W =
[[117 130 142 137 133 117 143 105 116 151 134 145]
 [129 124 127 124 132 127 120 125 128 131 125 124]
 [125 126 126 131 126 122 128 124 129 126 122 125]
 [123 125 124 129 121 121 130 123 126 123 123 126]
 [109 144 113 139 107 109 144 132 119 125 125 125]
 [110 146 114 134 144 116 115 133 131 140 111 100]
 [124 127 142 129 121 125 147 110 111 141 145 154]
 [107 144 110 140 104 107 145 133 118 122 124 124]
 [113 139 132 133 120 131 144 134 121 114 134 125]
 [121 130 121 122 118 127 128 130 119 120 130 124]
 [124 134 121 118 123 132 124 135 119 125 134 124]
 [131 119 130 117 129 135 119 126 126 121 128 125]
 [130 127 129 127 129 132 127 131 131 123 127 125]
 [114 137 115 138 109 111 142 131 122 122 124 126]
 [137 117 141 138 141 130 129 121 143 129 120 130]]
W[0][0] -> 117
W[7][4] -> 104
W[:, 2] -> [142, 127, 126, 124, 113, 114, 142, 110, 132, 121, 121, 130, 129, 115, 141]
W[8][2] -> 132
W[8][9] -> 114
W[:, 8] -> [116, 128, 129, 126, 119, 131, 111, 118, 121, 119, 119, 126, 131, 122, 143]
W[7][0] -> 107
W[1][8] -> 128
W[11] -> [131, 119, 130, 117, 129, 135, 119, 126, 126, 121, 128, 125]
W[10][5] -> 132
W[11][1] -> 119
W[:, 11] -> [145, 124, 125, 126, 125, 100, 154, 124, 125, 124, 124, 125, 125, 126, 130]
W[13][10] -> 124
W[13][4] -> 109
W[:, 4] -> [133, 132, 126, 121, 107, 144, 121, 104, 120, 118, 123, 129, 129, 109, 141]
W[13][5] -> 111
W[7][7] -> 133
W[12][5] -> 132
W[8][5] -> 131
W[14][2] -> 141
W[10][10] -> 134
W[:, 6] -> [143, 120, 128, 130, 144, 115, 147, 145, 144, 128, 124, 119, 127, 142, 129]
W[5][5] -> 116
W[11][0] -> 131
W[:, 5] -> [117, 127, 122, 121, 109, 116, 125, 107, 131, 127, 132, 135, 132, 111, 130]
W[:, 3] -> [137, 124, 131, 129, 139, 134, 129, 140, 133, 122, 118, 117, 127, 138, 138]
W[1][5] -> 127
W[14][3] -> 138
W[6][1] -> 127
W[3][1] -> 125
W[12][10] -> 127
W[14][5] -> 130
W[7][5] -> 107
W[1][6] -> 120
W[:, 9] -> [151, 131, 126, 123, 125, 140, 141, 122, 114, 120, 125, 121, 123, 122, 129]
W[7] -> [107, 144, 110, 140, 104, 107, 145, 133, 118, 122, 124, 124]

data =
[[114 136 117 131 146 134 126 133 146 108 124 106 119 130]
 [110 143 136 108 143 117 132 134 130 142 118 131 117 129]
 [141 140 123 115 133 122 123 108 115 145 117 138 140 129]
 [120 123 143 116 117 108 143 115 148 127 122 111 125 145]
 [120 123 123 117 137 137 148 106 135 136 124 110 136 110]
 [135 108 139 124 118 118 114 116 115 109 135 131 135 113]
 [120 121 113 121 121 150 131 143 110 111 135 142 148 139]
 [108 145 116 130 123 108 125 115 142 108 136 108 135 136]
 [142 107 115 122 137 145 150 114 125 110 137 118 145 143]
 [132 148 121 116 116 143 109 110 113 129 137 138 139 118]
 [114 133 143 119 112 144 114 118 122 115 137 129 118 119]
 [141 135 116 141 121 125 118 145 115 128 131 146 109 121]
 [133 149 146 122 141 120 123 144 136 136 150 147 139 138]
 [130 113 141 106 123 114 132 114 146 121 144 141 108 135]
 [116 117 108 113 109 127 127 139 116 109 147 131 113 107]
 [125 118 116 134 133 133 140 109 109 119 141 127 122 141]]
data[0, 0] = 114
data[4, 11] = 110
data[2, 8] = 115
data[4] = [120, 123, 123, 117, 137, 137, 148, 106, 135, 136, 124, 110, 136, 110]
data[13, 3] = 106
data[10, 4] = 112
data[14, 9] = 109
data[7, 13] = 136
data[9, 11] = 138
data[1, 12] = 117
data[7, 5] = 108
data[:, 9] = [108, 142, 145, 127, 136, 109, 111, 108, 110, 129, 115, 128, 136, 121, 109, 119]
data[12, 10] = 150
data[7, 1] = 145
data[:, 5] = [134, 117, 122, 108, 137, 118, 150, 108, 145, 143, 144, 125, 120, 114, 127, 133]
data[:, 7] = [133, 134, 108, 115, 106, 116, 143, 115, 114, 110, 118, 145, 144, 114, 139, 109]
data[12, 9] = 136
data[8, 11] = 118
data[5, 8] = 115
data[0, 8] = 146
data[0] = [114, 136, 117, 131, 146, 134, 126, 133, 146, 108, 124, 106, 119, 130]
data[11, 7] = 145
data[12] = [133, 149, 146, 122, 141, 120, 123, 144, 136, 136, 150, 147, 139, 138]
data[7, 6] = 125
data[10, 10] = 137
data[7, 0] = 108
data[:, 10] = [124, 118, 117, 122, 124, 135, 135, 136, 137, 137, 137, 131, 150, 144, 147, 141]
data[14, 1] = 117
data[1, 11] = 131
data[1, 5] = 117
data[9, 5] = 143
data[13, 4] = 123
data[:, 1] = [136, 143, 140, 123, 123, 108, 121, 145, 107, 148, 133, 135, 149, 113, 117, 118]
data[13, 12] = 108
data[12, 7] = 144
data[0, 3] = 131
data[4, 2] = 123
data[11, 5] = 125

m = [109 133 146 122 116 109 120 155]
m[-8]	109
m[5]	109
m[2]	146
m[3]	122

arr =
[[138 110 105 116 145 119 125 150 132 128 127 130 139]
 [128 137 133 153 123 137 134 118 121 117 134 110 125]
 [133 121 104 116 138 120 136 141 130 115 137 140 120]
 [134 119 130 132 155 111 125 128 127 120 103 111 133]
 [129 137 137 149 113 136 136 140 130 124 148 116 126]
 [117 137 137 120 143 129 143 114 134 126  99 136 106]
 [115 144 142 129 121 143 127 112 121 121 108 140 110]
 [133 122 103 118 139 117 135 143 119 114 134 136 123]]
arr[0, 0] -> 138
arr[7, 4] -> 139
arr[3, 7] -> 128
arr[1, 12] -> 125
arr[:, 11] -> [130, 110, 140, 111, 116, 136, 140, 136]
arr[4, 7] -> 140
arr[:, 6] -> [125, 134, 136, 125, 136, 143, 127, 135]
arr[:, 10] -> [127, 134, 137, 103, 148, 99, 108, 134]
arr[0, 9] -> 128
arr[5] -> [117, 137, 137, 120, 143, 129, 143, 114, 134, 126, 99, 136, 106]
arr[3, 8] -> 127
arr[5, 9] -> 126
arr[6] -> [115, 144, 142, 129, 121, 143, 127, 112, 121, 121, 108, 140, 110]
arr[7, 5] -> 117
arr[0, 3] -> 116
arr[:, 2] -> [105, 133, 104, 130, 137, 137, 142, 103]
arr[:, 9] -> [128, 117, 115, 120, 124, 126, 121, 114]
arr[4] -> [129, 137, 137, 149, 113, 136, 136, 140, 130, 124, 148, 116, 126]
arr[4, 11] -> 116
arr[7, 8] -> 119
arr[0, 2] -> 105
arr[6, 8] -> 121
arr[1, 8] -> 121
arr[3, 11] -> 111
arr[2, 1] -> 121
arr[7, 2] -> 103
arr[7] -> [133, 122, 103, 118, 139, 117, 135, 143, 119, 114, 134, 136, 123]
arr[3, 4] -> 155
arr[:, 5] -> [119, 137, 120, 111, 136, 129, 143, 117]
arr[4, 0] -> 129
arr[7, 12] -> 123
arr[2, 9] -> 115
arr[6, 5] -> 143
arr[:, 0] -> [138, 128, 133, 134, 129, 117, 115, 133]
arr[6, 9] -> 121

A =
[[140 125 129 132 148 106 145 148 136 133 130 127 115]
 [116 125 125 130 142 105 138 147 117 125 130 123 126]
 [114 124 130 128 148 150 107 151 147 133 135 128 124]
 [139 131 123 128 133 143 139 135 129 131 134 122 124]
 [126 138 127 124 109 140 118 105 106 120 128 136 122]]
A[0, 0]: 140
A[0, 6]: 145
A[2, 11]: 128
A[3, 9]: 131
A[2, 9]: 133
A[0, 4]: 148
A[1]: [116, 125, 125, 130, 142, 105, 138, 147, 117, 125, 130, 123, 126]
A[1, 4]: 142
A[3, 8]: 129
A[2, 6]: 107
A[3, 1]: 131
A[2, 3]: 128
A[3]: [139, 131, 123, 128, 133, 143, 139, 135, 129, 131, 134, 122, 124]
A[:, 9]: [133, 125, 133, 131, 120]
A[1, 11]: 123
A[:, 12]: [115, 126, 124, 124, 122]
A[3, 7]: 135
A[2, 10]: 135
A[3, 2]: 123
A[0, 5]: 106
A[4, 5]: 140
A[3, 0]: 139

B =
[[121 117 118 117 124 142 141 141 129 144 141 123 117 132]
 [133 132 128 120 124 128 131 118 129 108 118 152 143 127]
 [129 116 128 110 130 121 140 130 129 108 117 146 137 128]
 [135 130 133 121 128 125 139 116 129 101 118 146 135 128]
 [132 120 134 121 130 137 154 125 129 115 133 125 111 136]]
Rows and columns are counted from 0.
(0, 0)	121
(2, 10)	117
(0, 12)	117
(1, 12)	143
(3, 7)	116
(4, 12)	111
(3, 11)	146
(1, 0)	133
(4, 13)	136
(1, 8)	129
(2, 5)	121
(0, 7)	141
(3, 13)	128
(3, 3)	121
(1, 13)	127
(0, 3)	117
(1, 6)	131
(1, 1)	132
(1, 3)	120
(0, 8)	129
(2, 0)	129
(2, 2)	128
(3, 6)	139

a = [142 133 131 112 120 126 127 132 124 123 110 113 104 136]
a[0] => 142
a[4] => 120
a[2] => 131
a[3] => 112
a[12] => 104
